In the data rows, the value 128 means zero.
Each row below has a hidden score, from 0 to 20, with 10 about the middle. What is it? The score is a weighted sum of the row's numbers plus the product of two more (or one squared), each taken from its middle value.
[129  90 122 140 100 129 130 109 119 131 122 106 120 153 139 142 132 199  94 168 125 103 166 120  98 117 126] ~ 9
[117 173 113 110 153  98 139 110 111 156  81 115  95 170 113 114 117 118 168  98  99 154 156 119 166 139 108] ~ 10
[119 137 216  92 254 142 120 152 238 168  87 157  87 135  80 127 137 133 241  97 120 118 125 241 229 209 161] ~ 13
[139  97 108 132 107 104 123 126 103 123 107 117 112 140 123 117 116 129 107 111 124 131 115 108 136 109 107] ~ 13
[ 79 177 128  85 133 134 100  78 101  90 153  81 146  97 107 141 140  94 121 103  84 100 182 112 123 152 122] ~ 10
[236  86 139 216 106 119 193 133 124 129 153 124 148 129 110 162 138 168  88 204 207  91 129 145  91 118 137] ~ 14
[172  92 105 104  97  81 109 121  82  91 126  86 178 105 169 128  99  79  87  90 129 138 136  81 115  88  87] ~ 9
[113 102 104 135 110 101  98 150 135 151  93 182  96 216 186 114 104 165 126 123 119 160 142 126 134  99 106] ~ 9
[159  94 100 187 105  82  99 175 119 124 109 197 116 194 237 130  95 124 102 132 142 167 135 104 109  80  93] ~ 8
[197  79 156 147  97 133 135 183 178 121 125 137 132 114 127 142 123 171  85 152 201 106  93 159 118 113 125] ~ 10
[122 112  80 151  96  93 118 120  86 102 111 121 136 123 182 106 109 105 101 129 123 169 120  82 105  85  90] ~ 8
[114 244 113 120 152 118 162  89  81 122 124  92 130  91  85 117 140  79 139 112 114 122 120  96 120 150 109] ~ 10
[ 91 141 112 147 125 155 133 117 119 117 158 147 118 101  97 109 138 123 140 184 159 129  89 126 110 116 150] ~ 12
[120 150 130 108 142 131 138  96 106 118 113  94 118 155 108 157 145 139 132 121 101  94 215 125 115 166 125] ~ 7
[127 137 202  91 210 112  99 197 217 120  97 174 100 103 106 133 119 106 201  97 128 117 109 214 194 142 132] ~ 9
[ 86 147 106  97 115 138  96  81  93  88 145  83 154  92 116 117 139  93 121 106  89 116 128 100 120 126 122] ~ 9
[142 116 160 121 147 141 121 181 230 197  84 192  79 207  93 111 128 168 174 109 138 135 102 195 201 166 137] ~ 11
[238  88 112 197 102  84 131 196 113 168 100 174 110 186 168 121  97 118  98 124 174 158 104 106 117  94  92] ~ 14
[118 170 168 110 248 134 121 176 236 160  93 214  87 148  90 130 131 146 239 122 132 119 114 203 170 171 149] ~ 11
[146  91 143 141 107 167 139 134 183 151 127 123 112 105  96 127 145 186 113 145 159 104  95 176 128 140 156] ~ 10
[128 109 123 130 105 130 131 126 135 115 134 132 124  98  98 109 126 124 132 125 150 132  82 119 132 109 133] ~ 10
[127 118 106 147 106 101 127 118  96 127 128 124 130 118 131 115 117 109 117 128 127 148 119  91 118  98  98] ~ 8
[106 180 110 109 170 110 142 101 110 163  83 107  88 189 101 105 119 128 209  95  95 149 170 118 180 145 111] ~ 12
[ 87 100 146  80 101 114  77 105 131  76 143  83 171  89 151 143 119  97 102  81  86 115 139 107 151 124 103] ~ 17
[110  95 100 110 102 108 106 135 119 142 105 126 106 116 124  85 106 109 122  92 120 191  85 100 169 106  95] ~ 9
[ 75 108 135  80 103 105  68 131 141  76 140 101 149  89 170 119 118  86 108  85  91 132 118 118 161 108 104] ~ 8
[136 170  88 199 124  96 165 118  75 130 135 125 145 122 129 101 118  92 111 168 161 159 128  85  91  88  93] ~ 10
[120 212 118 184 187 163 203 116 112 145 136 155 117 106  80 132 151 119 155 201 189 120 103 126 100 121 159] ~ 9
[147 251 129 130 178 120 234  86  81 124 104  87 141  95  74 129 144  83 154 111 126 114 137 101 133 222 106] ~ 10
[165  86 125 142 101 124 141 118 123 133 140 109 139 151 151 155 128 187  84 158 131  99 165 126  97 106 127] ~ 15
[127 138 194 116 226 151 143 155 255 169  94 173  90 142  85 147 150 176 232 139 146 107 122 255 151 207 220] ~ 14
[134  96 124 114 110  88  80 216 160 116 125 190 126 150 219 133  99 120 102 124 120 156 123 116 117  84 106] ~ 8
[145 110 221  86 157  99  81 255 255 109  94 197 103 108 130 125 103 113 167  83 141 143  96 238 254 139 112] ~ 17
[128 105 115 106  97 102 114  97  85  80 162  86 193  88 145 134 113  92  87 107 116 116 120  87 106 106  93] ~ 11
[ 81 132 122  88 107 137  89  91  98  85 179  87 171  86 136 130 140  95 108 116  90 113 135  95 110 110 121] ~ 9
[159  83 107 185  92 123 125 144 117 116 184 140 142 125 175 144 123 151  80 201 157 114 118 113  81  91 120] ~ 8
[109 233 143  94 187 131 113 121 137 111 121 127 114 134 111 176 131 121 181 135 115 107 175 175 128 121 144] ~ 12
[ 86 191 107  95 124 128 110  78  82  92 159  79 173 102 110 156 151 102 107 129  86  97 208  95  93 117 123] ~ 17
[ 87 107 114  90  97 113  86 103 100  83 190  84 203  88 159 127 117  85  94 102  96 120 137  90 115 105 104] ~ 16
[117 112  95 142  99 104  98 131  88 106 141 145 122 121 189 116 112 107 101 126 122 163 114  85 110  89  97] ~ 7
[181 137 157 126 185 121 173 177 144 162 103 172 100 123  93 144 130 128 166 127 183 109 117 175 143 161 123] ~ 13
[150 121 141 119 120 116 136 126 107  96 144 107 157  87  96 128 126  89 109 115 153 120  92 108 117 120 104] ~ 12
[ 81 118 146  82 101 135  79  93 127  81 137  84 144  93 122 138 134 107 122  87  80 109 144 116 158 161 115] ~ 10
[ 99 184 156 117 197 147 118 142 168 136 125 170 106 132 102 165 138 135 175 163 123 103 138 180 124 124 182] ~ 10
[ 97 139 164  96 130 180  98 119 145  97 173 131 151  99 118 177 161 134 130 158 121  98 141 152 104 134 217] ~ 8
[255  91 115 214 106  85 159 167 104 181 107 156 126 215 163 140 105 126  93 129 198 133 123 101 111  94  96] ~ 10
[149 153 207 100 207 124 148 153 162 122 127 147 120 114  93 188 141 116 155 128 142  94 145 191 127 175 154] ~ 10
[119 107  96 231 106 147 157  89  92 135 178 111 142 131 123 135 145 163  74 199 134 104 141  89  76 100 136] ~ 13
[153 160 108 188 135 112 205 109 117 255  81 139  81 237  94 103 123 153 154 121 133 141 131 131 151 153 121] ~ 12
[137  94 106 111  99  88 110 140 103 111 105 114 131 123 167 107 102 100 101  92 122 162 123  93 137 102  88] ~ 8
[143 162 124 164 139 152 241  88 104 141 140 103 126  99  76 119 155 104 120 144 156 101 102 120 107 180 124] ~ 10
[ 93 108 120  90 102 109  88 118 117 110 105 111 113 140 169 126 115 138 120 102  93 135 186 126 147 124 115] ~ 8
[ 67 144 108  93 112 112  69 115 128  85 159 115 154  96 189 125 120  99 119 114  86 134 137  99 119  94 113] ~ 10
[181  88 121 176 105 131 169 109 104 139 137 107 135 124 116 143 137 159  91 170 157 103 132 118  94 121 135] ~ 7
[255 133 118 209 151  95 215 189 114 229  98 193  97 194 123 144 113 125 151 160 202 136 129 117 114 111 105] ~ 9
[ 78 116  97 115 101 140  94  89 118 105 125 104 117 115 130  97 129 136 116 116 100 132 116 103 129 110 126] ~ 7
[ 79 249 153  86 222 181 110 104 154 136 114 129 100 111  92 122 151 117 225 110 103 123 126 151 161 167 177] ~ 10
[ 93 127 120  92 103 155 118  67  87  82 177  69 215  87 103 138 150 100 100 112  93  90 169 101 110 148 129] ~ 19
[135 109 113 193 121 150 176 100 126 223  90 124  83 227  99 112 135 255 136 153 125 121 133 143 129 159 169] ~ 12
[ 81 178 192  84 201 218  95 135 251 151  96 173  79 120  83 110 149 167 255  94  91 119 110 242 240 226 250] ~ 13
[ 96 106  94 148  92 120 105  96  90 108 166 102 153 112 170 117 120 138  83 152 114 119 128  93  97  94 108] ~ 9
[173 123 115 207 129 102 191 129 105 225  86 148  91 233 119 113 111 130 136 123 156 145 127 120 125 119 111] ~ 14
[ 92 128 109 111 106 140 113 105 103 111 117 101 124  95 103  94 130  97 119  95 109 158  97 100 155 125 110] ~ 8
[144  76 108 168  88 119 100 161 121  94 194 134 163 114 195 141 115 156  76 201 160 113 101 112  82  87 113] ~ 9
[138 120 139 195 148 254 198 100 172 190 128 153  91 140  76 123 184 207 156 226 165  94 106 180 113 187 255] ~ 5
[109 149 104 111 133 102 109 132 109 156  90 140  92 163 144 103 105 108 155  93 112 201 132 109 155 117  95] ~ 10
[102 110  95 108  97 105  97 103  90  97 136 105 148 106 154 107 118 102 102 113 108 154 130  85 114  89 101] ~ 8
[103 255 168 122 255 160 187 117 172 193  97 163  88 162  81 135 160 145 255 153 127 108 153 212 151 194 198] ~ 11
[141 103  88 147  93  85 108 124  79  93 161 102 188 103 203 118 102  84  82 121 141 165 117  77  95  81  87] ~ 13
[ 94 112 132 132 106 255 109  95 149 104 187 107 132 107 103 139 168 185 109 186 115  90 125 133 103 133 236] ~ 9
[134 107 116 130 109  96 139 107 110 155 102 110 110 176 139 120 111 145 119 116 118 130 145 111 121 120  98] ~ 9
[109 219 147  99 200 125 125 160 154 123 130 177 122 109 103 159 132 109 196 139 134 113 119 153 121 124 138] ~ 11
[148  86 105 195 108 105 122 186 135 196  95 191  91 249 155 101 106 174 112 136 160 170 109 114 132  95 107] ~ 12
[119  81 133 118  93 185 120 104 161 145 111 108 100 138 120 111 144 255 100 134 113 105 139 141 129 148 185] ~ 12
[112 137 142  99 175 114 101 164 187 120 113 172 107 133 119 150 119 144 171 127 120 112 125 153 137 119 146] ~ 10
[116 156 100 128 123 110 142 105  82 107 155 101 153  94 105 112 130  88 105 124 122 136 109  79 107 101 106] ~ 11
[111 151 197  91 232 143 114 145 218 137  93 137  93 114  85 125 134 123 255 101 117 109 119 219 218 219 171] ~ 9
[ 68 183 111  87 123 176  88  77  96  94 147  92 140  98 119 125 152 108 134 117  79 110 168 104 123 142 137] ~ 9
[ 95 143 154 106 132 181 128  90 138 112 155  99 134 131 105 185 169 159 124 153 106  81 202 156 106 159 207] ~ 13
[123  85 120 204 103 174 134 119 145 169 117 153 103 165 135 116 136 210 101 185 142 122 120 139 109 121 158] ~ 8
[180 129 107 135 131  79 127 149  99 149  97 155 113 164 151 123  93 102 131 113 143 178 136 101 125  95  90] ~ 10
[113 105 144 117 115 185 137  91 134 113 158  94 136 116 104 161 163 180 108 171 123  91 153 153 102 144 180] ~ 11
[191 117 128 178 168 121 140 179 163 227  91 214  90 213 107 115 115 150 151 143 157 129 111 157 142 114 133] ~ 14
[145  96 116 110 100  87  97 191 109  91 133 129 157  86 146 105 102  73 102  88 162 166  79  92 144  95  85] ~ 12
[ 84 140 115  90 108 137 102  80  96  80 193  80 182  83 136 119 143  97 105 106  90 107 141 100 113 126 115] ~ 13
[ 99  90 129 153 100 165 110 106 141 130 131 114 110 161 134 125 140 253  91 171 114 107 138 153 105 120 161] ~ 10
[137 137 106 147 131 105 166  99  90 145 110 106 117 195 125 132 119 124 113 144 126 120 180 100 101 108 104] ~ 8
[ 84 160 166 102 165 255 122  94 145 108 164 113 128 107  88 164 185 164 162 169 111  86 145 182 113 166 255] ~ 7
[ 90 114 126 104 108 168 116 119 158 127 126 126 112  87  88  96 141 116 117 111 130 128  78 133 158 131 144] ~ 7
[108  94 102 105  95  98 107 140 102 112 119 112 122 101 158  98 107  94 113  95 119 185  98  88 152 102  91] ~ 8
[103 168 112  96 107 152 166  65  73 101 149  69 183 100  98 139 163  97  95 111  94  87 192  87 102 177 119] ~ 12
[182 101 172 140 145 146 219 156 196 179 108 135 102 129  86 136 148 154 154 148 215  99 105 194 135 176 160] ~ 9
[ 72 122 143  83 111 155  83  88 132  81 141  85 132  92 117 126 142 111 139  98  86 102 149 128 140 155 145] ~ 6
[132  80 121 140  95 132 138  99 109 135 138  98 129 148 124 122 133 177  85 150 128 106 133 108 103 124 119] ~ 8
[ 96 134 117 121 124 154 135 123 133 120 120 138 102  98  89 103 135 117 160 123 125 144  86 129 155 127 130] ~ 9
[174 110 128 131 112 113 151 123 107  93 164 111 168  89 110 140 123  98 100 143 168 113 101 115 103 106 108] ~ 11
[ 97 143 123 115 127 176 139  94 114 121 131  98 110  97  87 102 150 129 145 120 111 122  99 117 139 160 146] ~ 9
[110 133 113  96 120 109 103 134 112  87 148 112 148  86 118 114 115  77 130 100 121 152  93 104 138 108  97] ~ 12
[122 125 117 121 109 102  98 154 115 104 129 163 117  90 124 101 106 102 146 112 139 162  83 107 146  96 108] ~ 12
[ 91 168  96 113 120 110 127  84  78 117 123  95 128 113 131 111 128  98 124 110 103 131 161  85 114 120 101] ~ 7
[ 75 144 112  90 111 117  75 102 111  96 126 110 126 107 155 119 121 114 124 106  76 128 149 111 129 102 119] ~ 6
[157 198 111 232 184 158 255  99  98 167 136 139 113 114  75 125 158 111 142 203 195 111  95 116  97 140 157] ~ 8
[123 142 174  88 159 118 121 128 155 106 119 112 130 125 107 191 138 117 152 116 105  93 172 171 132 158 148] ~ 8
[148  79 117 200  92 117 133 139 128 108 157 129 148 120 175 145 126 162  73 201 157 112 116 118  88  98 120] ~ 9
[153 188 206 116 226 171 192 128 179 167  98 143  96 156  74 174 151 154 211 131 137  88 143 255 146 255 193] ~ 19
[150 152 158 165 175 220 255  95 146 201 118 122  94 133  67 141 192 187 192 177 168  88 132 191 120 255 254] ~ 8
[152  97 174 126 124 165 155 157 198 159 113 157  96 122  84 125 150 155 137 136 187 106  92 189 150 165 184] ~ 8
[101 105 180 102 112 255 138  91 185 130 128  95 109 117  83 139 201 221 127 126 104  78 149 211 141 255 255] ~ 7
[137 122 209  91 185 102  95 214 231 120  94 176 102 113 116 137 113  98 178  91 121 137 105 190 219 148 114] ~ 10
[ 81 139  93 115 111 143 107 117 113 126 122 121 108 102 113  89 128 114 130 110 107 165  98 104 137 107 118] ~ 9
[124 147 103 169 172 103 128 164 129 236  78 253  81 255 131 106 103 145 173 139 135 195 119 128 141 100 115] ~ 15
[105 161 112  96 128  86  90 153 119 105 109 141 129  99 145 101 101  75 150  86 112 205 104 103 181  99  90] ~ 15
[116 244 113 134 156 132 178  86  91 112 153  98 139  95  84 132 145  95 181 150 128 112 127 101 107 131 116] ~ 12
[ 84 209 132 102 137 255 191  67 101 113 136  78 106  83  66 109 190 125 149 109  95  88 116 131 143 255 195] ~ 9
[138 138 133 107 115  98 110 134 116  97 120 109 141  84 118 108 112  77 120  90 129 148  92 102 160 114  99] ~ 9
[115 179 133 119 161 124 138 142 127 123 121 164 106 103  87 108 126  92 169 122 152 147  87 131 144 125 114] ~ 14
[106  95  91 108  88  92  88 116  95  91 148  97 170  94 209 105 104  95  87 101 110 166 114  83 113  91  92] ~ 10
[123 112 105 128  94  94 105 109  85  97 151  94 159 105 162 126 114  98  93 117 112 135 122  86 116  96  97] ~ 9
[ 96 109 127  88  97 117  94  96 120  74 155  84 169  90 120 127 125 102 102  97  98 106 119 107 142 128 107] ~ 10
[ 97  88 101 102  88 108  87 119 111 104 124 104 116 111 167  95 111 134  93  94  96 153 110  95 158  97  96] ~ 7
[ 73 137 104 102 107 182 101  76  97  88 196  83 180  97 127 135 154 136 102 160  97 107 139 100  98 112 163] ~ 15
[127 196 108 114 159  88 129 110 105 126  97 134 107 152 120 113 104  86 173  99 108 159 146 100 138 111  91] ~ 10
[147 142 209 111 185 117 138 170 186 142 120 178 114 125  99 173 138 127 171 139 154 104 128 233 134 155 156] ~ 13
[129 130 110 254 129 159 235 105 117 192 129 132 107 128  95 107 162 144 118 195 180 117 101 118 101 130 148] ~ 7
[ 85 123 112  95 103 122  89  98  97  85 180  96 182  91 140 127 130  91 111 114 104 127 116 104 113 100 115] ~ 11
[ 80 232 100 106 158 161 119  92 102 124 119 128 106 117 102 101 131  88 174 111 101 155 113 105 128 118 117] ~ 10
[112  81 107 182  93 137 101 140 132 108 174 155 139 121 168 125 125 186  91 203 145 121 104 126  93  92 132] ~ 9
[ 87 117  87 115 103 118 101  95  92 111 129 106 130 105 148 103 122 108 114 115 105 139 134  90 111  95 106] ~ 7
[136 115 239  94 151 141 114 193 255 148  98 158  95 118  92 150 136 142 174 102 128 102 109 250 199 189 165] ~ 9
[ 85 112 107  99  98 157 107  81  98  97 129  81 141 100 134 106 134 115  98 105  96 117 125  89 124 129 110] ~ 6
[ 96 121  90 136 105 121 133  86  87 125 142 109 127 132 125 111 130 140 112 148 110 132 135  93 107 102 114] ~ 8
[126 202 182  97 231 121 128 144 171 131 115 157 110 111  93 163 132 115 222 124 125 106 132 190 155 162 145] ~ 10
[255  86 135 176 105  97 170 166 133 189  96 131 104 182 131 121 111 134  97 121 187 121 116 130 135 125 103] ~ 8
[101 135 115 119 146 143 152  88 108 156 110 119 102 209 109 132 146 173 163 160 105 105 220 124 113 135 156] ~ 7
[111 130 104 114 113  86 111 123 121 155  89 141  89 158 128 101  97 118 152  99 110 172 118 100 174 107  94] ~ 9
[ 99 113 124  98 114 151  95 118 149 136 108 122 105 176 125 122 134 179 123 119  97 120 150 147 148 136 153] ~ 8
[ 91 141 153  91 155 138 103 106 132 102 138 107 139 124 118 169 146 148 143 127  94 100 181 143 116 142 147] ~ 11
[123 123 200  99 171 168 111 196 255 148 106 220  89 135  91 130 135 173 188 123 132 120 108 255 171 174 168] ~ 12
[ 90 129 121  86 110 105  83 110  92  79 167  91 200  90 161 137 120  88 106 102  93 128 153 100 110  97 102] ~ 15
[141 101 151 182 117 243 255  80 130 167 116  93  99 148  79 133 196 255 114 198 131  79 146 165 118 255 236] ~ 6
